In the data rows, the value 500 means zero.
Here are some points, one per row:
array([441, 657, 462, 544, 410, 473, 493, 375, 453, 602, 520, 622, 717, 606, 717, 426, 647, 398, 594, 265, 481, 397,
       436, 551, 547, 302, 491, 591, 643, 533, 471, 593])
array([603, 617, 311, 592, 312, 348, 535, 382, 477, 391, 466, 254, 619, 528, 439, 365, 664, 385, 443, 439, 783, 470,
       473, 501, 553, 367, 215, 783, 352, 706, 549, 665])
array([528, 351, 650, 346, 520, 522, 472, 507, 668, 497, 438, 470, 412, 552, 510, 557, 504, 478, 512, 427, 227, 584,
       530, 678, 427, 674, 433, 461, 598, 562, 395, 624])
array([483, 755, 448, 293, 668, 419, 389, 458, 616, 467, 506, 801, 394, 656, 330, 542, 528, 317, 308, 458, 422, 563,
       550, 491, 562, 759, 458, 628, 526, 355, 499, 572])
array([717, 509, 317, 562, 428, 576, 350, 363, 663, 506, 516, 582, 507, 597, 541, 79, 451, 659, 668, 327, 431, 569,
       500, 702, 392, 388, 482, 488, 693, 566, 450, 597])
array([477, 544, 545, 499, 464, 576, 692, 498, 315, 452, 333, 456, 628, 387, 508, 465, 604, 487, 655, 570, 507, 583,
       518, 496, 528, 498, 530, 558, 507, 602, 515, 569])
array([530, 575, 430, 487, 502, 599, 366, 647, 356, 659, 526, 539, 487, 343, 493, 487, 491, 708, 573, 459, 602, 463,
       451, 199, 622, 604, 541, 517, 547, 432, 638, 364])
array([860, 488, 87, 544, 604, 146, 518, 394, 618, 519, 251, 666, 478, 742, 527, 406, 512, 365, 369, 589, 435, 665,
       536, 496, 8, 341, 334, 499, 862, 374, 502, 135])
array([269, 571, 518, 539, 526, 433, 447, 338, 348, 527, 492, 363, 557, 469, 479, 624, 496, 471, 573, 923, 545, 474,
       360, 525, 580, 498, 678, 536, 329, 434, 557, 523])
array([491, 608, 528, 669, 287, 583, 648, 586, 511, 451, 472, 407, 573, 417, 466, 375, 470, 432, 576, 569, 516, 250,
       585, 583, 630, 488, 140, 792, 343, 537, 538, 445])
array([391, 554, 441, 392, 520, 470, 472, 516, 433, 358, 440, 422, 429, 489, 421, 576, 396, 543, 335, 553, 492, 568,
       456, 467, 521, 560, 642, 481, 540, 388, 508, 526])
array([589, 491, 392, 323, 563, 420, 209, 550, 405, 293, 372, 499, 377, 456, 361, 562, 442, 518, 147, 579, 551, 642,
       282, 417, 489, 581, 565, 516, 608, 487, 321, 508])
array([496, 561, 485, 545, 543, 684, 453, 580, 450, 550, 548, 434, 501, 389, 524, 665, 223, 816, 505, 542, 537, 436,
       476, 507, 601, 519, 491, 421, 468, 339, 457, 470])
array([192, 432, 505, 771, 480, 790, 526, 421, 681, 542, 555, 385, 377, 551, 527, 571, 486, 583, 637, 390, 473, 434,
       423, 733, 551, 416, 521, 680, 448, 648, 504, 724])
array([438, 535, 490, 535, 403, 523, 420, 556, 425, 477, 634, 576, 504, 540, 488, 531, 498, 556, 450, 465, 457, 589,
       277, 537, 574, 506, 540, 487, 618, 471, 445, 578])
array([632, 351, 551, 555, 550, 434, 452, 511, 438, 717, 437, 448, 590, 557, 444, 368, 589, 318, 543, 453, 543, 426,
       586, 535, 485, 448, 549, 524, 545, 527, 576, 593])
array([553, 598, 507, 946, 89, 527, 711, 599, 488, 308, 571, 362, 628, 372, 114, 218, 622, 438, 608, 590, 522, 350,
       567, 275, 783, 466, 401, 688, 284, 543, 529, 585])
array([554, 399, 562, 503, 552, 610, 506, 509, 405, 574, 499, 498, 465, 397, 438, 498, 749, 521, 485, 525, 357, 421,
       436, 448, 450, 581, 493, 378, 566, 718, 525, 437])
array([428, 610, 460, 461, 545, 475, 395, 413, 350, 422, 505, 620, 364, 494, 452, 694, 526, 429, 410, 580, 541, 580,
       295, 440, 519, 484, 585, 546, 514, 522, 426, 535])
array([525, 454, 639, 616, 589, 512, 427, 539, 533, 531, 691, 531, 660, 551, 681, 626, 510, 501, 616, 455, 329, 443,
       506, 425, 554, 470, 543, 492, 582, 490, 522, 516])
array([575, 407, 540, 414, 487, 581, 565, 559, 490, 622, 992, 578, 536, 378, 781, 553, 408, 563, 445, 395, 552, 663,
       591, 397, 366, 484, 585, 444, 381, 538, 641, 286])
array([597, 513, 419, 431, 510, 231, 627, 317, 537, 411, 449, 748, 437, 742, 343, 441, 603, 489, 379, 455, 469, 482,
       428, 733, 315, 515, 445, 298, 495, 469, 281, 556])
array([500, 441, 702, 462, 586, 462, 546, 533, 792, 687, 571, 463, 584, 433, 610, 467, 431, 513, 538, 329, 430, 188,
       825, 488, 474, 381, 538, 369, 524, 448, 548, 344])
array([528, 549, 516, 492, 692, 526, 567, 801, 494, 519, 481, 591, 526, 446, 567, 462, 438, 608, 484, 600, 625, 432,
       681, 486, 428, 523, 525, 394, 466, 506, 946, 492])
array([467, 555, 616, 292, 491, 588, 269, 761, 462, 542, 399, 575, 411, 433, 552, 566, 517, 565, 439, 667, 570, 558,
       371, 421, 562, 606, 524, 434, 432, 992, 575, 517])
array([513, 578, 583, 531, 426, 650, 629, 593, 371, 369, 525, 405, 665, 444, 518, 449, 403, 490, 683, 615, 518, 578,
       710, 434, 631, 792, 481, 550, 352, 511, 487, 501])
array([530, 468, 493, 482, 496, 547, 465, 543, 489, 490, 389, 545, 342, 518, 450, 587, 436, 584, 417, 557, 515, 591,
       488, 573, 417, 485, 717, 479, 555, 334, 483, 507])
array([464, 480, 540, 428, 692, 458, 428, 594, 599, 596, 532, 496, 492, 448, 424, 638, 424, 561, 625, 533, 391, 387,
       416, 532, 531, 563, 592, 338, 476, 493, 567, 505])
array([188, 232, 307, 442, 312, 355, 595, 422, 489, 350, 429, 512, 111, 696, 407, 480, 614, 409, 362, 611, 608, 654,
       403, 577, 387, 481, 343, 502, 523, 359, 234, 566])
array([438, 622, 399, 564, 384, 474, 751, 390, 614, 325, 657, 330, 655, 532, 516, 542, 632, 336, 475, 405, 903, 411,
       585, 575, 578, 188, 364, 646, 245, 460, 605, 481])
array([600, 410, 493, 381, 486, 340, 582, 240, 757, 355, 415, 543, 374, 763, 536, 361, 707, 222, 412, 490, 413, 608,
       544, 522, 365, 648, 357, 414, 487, 404, 156, 486])
array([497, 385, 626, 513, 495, 498, 458, 580, 464, 628, 396, 303, 538, 298, 541, 542, 340, 574, 537, 510, 554, 341,
       522, 209, 482, 491, 517, 349, 533, 489, 485, 293])
array([427, 135, 653, 448, 602, 531, 555, 491, 437, 615, 466, 521, 523, 421, 782, 539, 324, 616, 573, 444, 519, 575,
       628, 578, 464, 372, 656, 371, 435, 445, 570, 227])
array([438, 454, 661, 530, 650, 558, 480, 458, 492, 631, 675, 489, 471, 468, 528, 569, 320, 545, 536, 288, 240, 535,
       597, 417, 502, 534, 589, 456, 530, 485, 467, 501])
These points spread out most along one direction. Take the direction at right angles to it along which they spread out most. Then take the direction at right angles to both along which they spread out most. Go by this last direction. How many in every 100 of the points above lie lower along it than each point below? Answers are rounded to whole numbers. More than half of the points above lie lower than the first one.
array([528, 351, 650, 346, 520, 522, 472, 507, 668, 497, 438, 470, 412, 552, 510, 557, 504, 478, 512, 427, 227, 584,
       530, 678, 427, 674, 433, 461, 598, 562, 395, 624]) ~ 53
array([428, 610, 460, 461, 545, 475, 395, 413, 350, 422, 505, 620, 364, 494, 452, 694, 526, 429, 410, 580, 541, 580,
       295, 440, 519, 484, 585, 546, 514, 522, 426, 535]) ~ 6
array([188, 232, 307, 442, 312, 355, 595, 422, 489, 350, 429, 512, 111, 696, 407, 480, 614, 409, 362, 611, 608, 654,
       403, 577, 387, 481, 343, 502, 523, 359, 234, 566]) ~ 15
array([438, 454, 661, 530, 650, 558, 480, 458, 492, 631, 675, 489, 471, 468, 528, 569, 320, 545, 536, 288, 240, 535,
       597, 417, 502, 534, 589, 456, 530, 485, 467, 501]) ~ 68
array([597, 513, 419, 431, 510, 231, 627, 317, 537, 411, 449, 748, 437, 742, 343, 441, 603, 489, 379, 455, 469, 482,
       428, 733, 315, 515, 445, 298, 495, 469, 281, 556]) ~ 59
array([528, 549, 516, 492, 692, 526, 567, 801, 494, 519, 481, 591, 526, 446, 567, 462, 438, 608, 484, 600, 625, 432,
       681, 486, 428, 523, 525, 394, 466, 506, 946, 492]) ~ 65
array([467, 555, 616, 292, 491, 588, 269, 761, 462, 542, 399, 575, 411, 433, 552, 566, 517, 565, 439, 667, 570, 558,
       371, 421, 562, 606, 524, 434, 432, 992, 575, 517]) ~ 3
array([427, 135, 653, 448, 602, 531, 555, 491, 437, 615, 466, 521, 523, 421, 782, 539, 324, 616, 573, 444, 519, 575,
       628, 578, 464, 372, 656, 371, 435, 445, 570, 227]) ~ 88
